In the data rows, 500 means zero.
Here are some points:
[514, 443, 429, 514, 458, 472, 557, 599, 613, 585, 585, 472, 401, 543, 458,
 542]
[387, 429, 542, 557, 486, 500, 444, 542, 528, 500, 372, 401, 528, 415, 472,
 287]
[486, 472, 514, 528, 387, 543, 430, 528, 514, 500, 401, 387, 528, 316, 571,
 401]
[401, 457, 414, 429, 458, 415, 515, 528, 429, 485, 571, 557, 457, 514, 486,
 571]
[444, 627, 556, 628, 472, 599, 373, 585, 571, 500, 557, 528, 514, 500, 472,
 443]
[571, 684, 542, 670, 514, 599, 217, 471, 387, 358, 500, 401, 443, 415, 543,
 514]
[458, 415, 457, 372, 614, 500, 727, 443, 500, 485, 557, 429, 443, 443, 514,
 486]
[543, 472, 457, 457, 543, 514, 571, 500, 528, 514, 514, 472, 372, 500, 444,
 585]
[755, 528, 358, 245, 600, 458, 585, 174, 571, 585, 642, 557, 585, 628, 529,
 585]
[784, 500, 244, 486, 770, 840, 458, 159, 429, 556, 599, 571, 486, 458, 557,
 656]
[472, 514, 457, 543, 585, 429, 500, 358, 401, 372, 330, 387, 472, 514, 500,
 457]
[373, 500, 655, 372, 231, 330, 614, 712, 557, 514, 557, 585, 571, 614, 500,
 571]
[429, 415, 301, 344, 458, 401, 557, 443, 486, 471, 585, 585, 472, 614, 444,
 627]
[486, 443, 329, 429, 543, 444, 515, 358, 387, 443, 656, 599, 443, 599, 429,
 642]
[458, 429, 400, 486, 458, 444, 472, 429, 415, 358, 429, 486, 443, 599, 500,
 472]
[500, 514, 585, 585, 401, 585, 259, 556, 486, 485, 472, 429, 500, 429, 543,
 457]
[585, 542, 429, 372, 585, 316, 671, 230, 472, 471, 500, 571, 401, 571, 415,
 557]
[401, 429, 287, 372, 543, 401, 713, 443, 528, 570, 387, 443, 613, 387, 571,
 287]
[514, 429, 613, 599, 429, 642, 458, 556, 457, 500, 387, 457, 528, 387, 486,
 358]
[458, 401, 570, 528, 429, 529, 359, 542, 415, 443, 358, 372, 457, 401, 486,
 358]
[529, 472, 485, 514, 529, 514, 515, 429, 429, 485, 514, 557, 514, 543, 472,
 528]
[415, 500, 500, 528, 486, 415, 458, 514, 500, 514, 557, 557, 486, 486, 415,
 429]
[514, 656, 585, 571, 529, 373, 444, 542, 500, 542, 571, 557, 514, 599, 529,
 585]
[429, 472, 457, 372, 429, 444, 543, 471, 457, 528, 443, 613, 514, 415, 288,
 500]
[514, 500, 457, 500, 529, 529, 529, 514, 500, 528, 599, 571, 415, 500, 429,
 557]
[486, 557, 783, 613, 444, 614, 401, 641, 500, 429, 344, 401, 401, 387, 472,
 401]
[429, 486, 684, 571, 444, 557, 458, 656, 514, 500, 429, 514, 571, 514, 500,
 429]
[514, 557, 585, 599, 500, 486, 444, 485, 543, 514, 429, 443, 472, 387, 514,
 358]
[486, 386, 542, 372, 529, 486, 628, 400, 415, 301, 543, 316, 429, 514, 642,
 514]
[458, 429, 457, 500, 486, 429, 472, 386, 429, 443, 472, 486, 486, 500, 429,
 372]
[486, 457, 485, 486, 429, 472, 430, 457, 472, 500, 429, 500, 585, 443, 543,
 415]
Here are 10 more points, each followed by its number:
[444, 542, 500, 514, 429, 415, 444, 485, 486, 471, 500, 500, 500, 472, 458,
 472] 0
[585, 557, 443, 528, 571, 500, 458, 315, 387, 542, 826, 698, 429, 486, 543,
 769] 1
[514, 528, 755, 628, 387, 727, 359, 641, 500, 514, 429, 486, 585, 443, 514,
 457] 2
[514, 528, 457, 486, 571, 472, 529, 457, 500, 471, 528, 472, 387, 500, 429,
 571] 3
[840, 627, 811, 883, 571, 999, 018, 528, 429, 457, 443, 401, 457, 245, 755,
 599] 4
[401, 372, 429, 429, 401, 415, 401, 485, 443, 485, 472, 486, 543, 500, 444,
 372] 5
[429, 472, 315, 330, 557, 288, 529, 301, 415, 415, 571, 571, 387, 614, 344,
 585] 6
[401, 415, 443, 287, 543, 401, 642, 386, 514, 514, 557, 472, 429, 429, 387,
 429] 7
[472, 514, 457, 571, 543, 514, 557, 585, 557, 514, 514, 500, 472, 528, 500,
 486] 8
[642, 571, 999, 713, 387, 840, 330, 684, 528, 500, 401, 528, 599, 458, 529,
 415] 9
Which of these numbered points is nearest to each point below, ignoring the 3 directions in which the first points spread most? Its number follows each.
[543, 528, 230, 245, 585, 273, 685, 216, 500, 500, 486, 500, 514, 486, 500,
 443] > 0
[500, 528, 457, 557, 557, 529, 600, 571, 585, 528, 500, 486, 500, 528, 571,
 500] > 8
[429, 486, 698, 486, 359, 529, 415, 698, 514, 556, 429, 500, 628, 443, 500,
 386] > 2
[684, 486, 244, 372, 642, 557, 444, 117, 287, 344, 514, 429, 302, 429, 458,
 712] > 6
[585, 429, 443, 330, 458, 500, 585, 386, 486, 599, 628, 656, 585, 557, 458,
 627] > 2
[401, 358, 443, 472, 514, 486, 557, 514, 472, 641, 713, 741, 429, 528, 259,
 599] > 7
[486, 500, 443, 514, 415, 429, 430, 585, 443, 542, 656, 642, 543, 713, 500,
 741] > 5
[458, 457, 414, 472, 529, 514, 585, 585, 599, 500, 514, 514, 543, 585, 486,
 429] > 8
[557, 514, 698, 656, 514, 784, 415, 627, 415, 457, 217, 316, 642, 330, 770,
 514] > 4
[401, 457, 528, 585, 458, 571, 458, 571, 543, 485, 514, 514, 401, 472, 344,
 429] > 7
[529, 386, 485, 457, 600, 713, 600, 471, 486, 556, 571, 628, 571, 514, 486,
 557] > 2
[458, 472, 400, 429, 571, 387, 515, 315, 500, 514, 472, 500, 543, 443, 401,
 358] > 0
[429, 443, 315, 344, 557, 373, 600, 429, 429, 443, 585, 543, 457, 585, 344,
 514] > 6
[628, 372, 386, 401, 571, 557, 486, 330, 443, 670, 656, 613, 330, 358, 429,
 670] > 7
[472, 557, 514, 514, 415, 415, 458, 485, 500, 429, 543, 599, 528, 599, 486,
 486] > 0
[387, 514, 500, 500, 458, 472, 472, 585, 500, 485, 543, 528, 457, 458, 387,
 429] > 7
[543, 557, 500, 585, 514, 529, 486, 599, 628, 570, 613, 585, 528, 614, 514,
 557] > 8
[557, 429, 443, 429, 514, 472, 444, 400, 557, 570, 642, 543, 500, 557, 486,
 542] > 5
[500, 486, 344, 330, 444, 288, 557, 429, 543, 528, 514, 500, 528, 514, 529,
 443] > 0
[429, 401, 344, 316, 444, 373, 557, 471, 514, 500, 472, 387, 415, 401, 444,
 386] > 7
[614, 627, 329, 344, 628, 259, 571, 245, 472, 443, 415, 472, 557, 543, 614,
 500] > 0
[514, 585, 712, 543, 387, 500, 430, 627, 500, 514, 514, 585, 684, 599, 543,
 528] > 2
[458, 429, 443, 387, 500, 486, 458, 443, 443, 415, 486, 514, 443, 486, 401,
 457] > 5
[514, 429, 585, 472, 344, 614, 344, 599, 514, 514, 486, 472, 443, 443, 458,
 486] > 5
[599, 599, 641, 642, 444, 529, 444, 585, 557, 528, 415, 472, 571, 514, 685,
 500] > 4
[500, 585, 755, 656, 444, 585, 401, 627, 514, 471, 443, 514, 599, 557, 585,
 500] > 2
[628, 571, 740, 571, 415, 585, 458, 656, 585, 585, 372, 500, 585, 514, 670,
 557] > 4
[415, 500, 514, 543, 585, 472, 529, 514, 443, 415, 415, 387, 443, 500, 401,
 457] > 3
[500, 571, 585, 599, 444, 472, 515, 585, 585, 485, 387, 401, 330, 401, 415,
 457] > 3
[387, 443, 514, 656, 600, 628, 500, 571, 543, 514, 599, 571, 557, 571, 444,
 415] > 8
[458, 443, 400, 457, 543, 529, 585, 556, 514, 542, 571, 599, 500, 543, 472,
 571] > 8
[543, 514, 755, 698, 486, 855, 259, 656, 429, 457, 387, 429, 514, 429, 585,
 514] > 2
[500, 486, 471, 443, 472, 373, 486, 443, 443, 500, 429, 613, 387, 543, 316,
 599] > 6
[458, 443, 429, 543, 543, 514, 543, 528, 543, 471, 528, 457, 457, 543, 514,
 457] > 8
[529, 528, 500, 528, 458, 514, 543, 641, 571, 471, 429, 415, 514, 514, 571,
 457] > 8
[500, 528, 485, 543, 514, 543, 628, 627, 628, 542, 443, 415, 571, 500, 656,
 486] > 8
[429, 401, 471, 500, 543, 557, 557, 514, 585, 500, 528, 514, 500, 585, 486,
 500] > 8
[670, 528, 670, 755, 557, 999, 274, 613, 429, 443, 372, 330, 472, 245, 685,
 500] > 4
[557, 528, 655, 599, 401, 614, 373, 641, 514, 514, 557, 514, 500, 543, 500,
 528] > 2
[614, 500, 443, 486, 571, 585, 543, 358, 457, 457, 571, 571, 571, 599, 514,
 585] > 2
[429, 486, 514, 571, 529, 557, 515, 599, 514, 471, 486, 457, 486, 486, 472,
 443] > 8
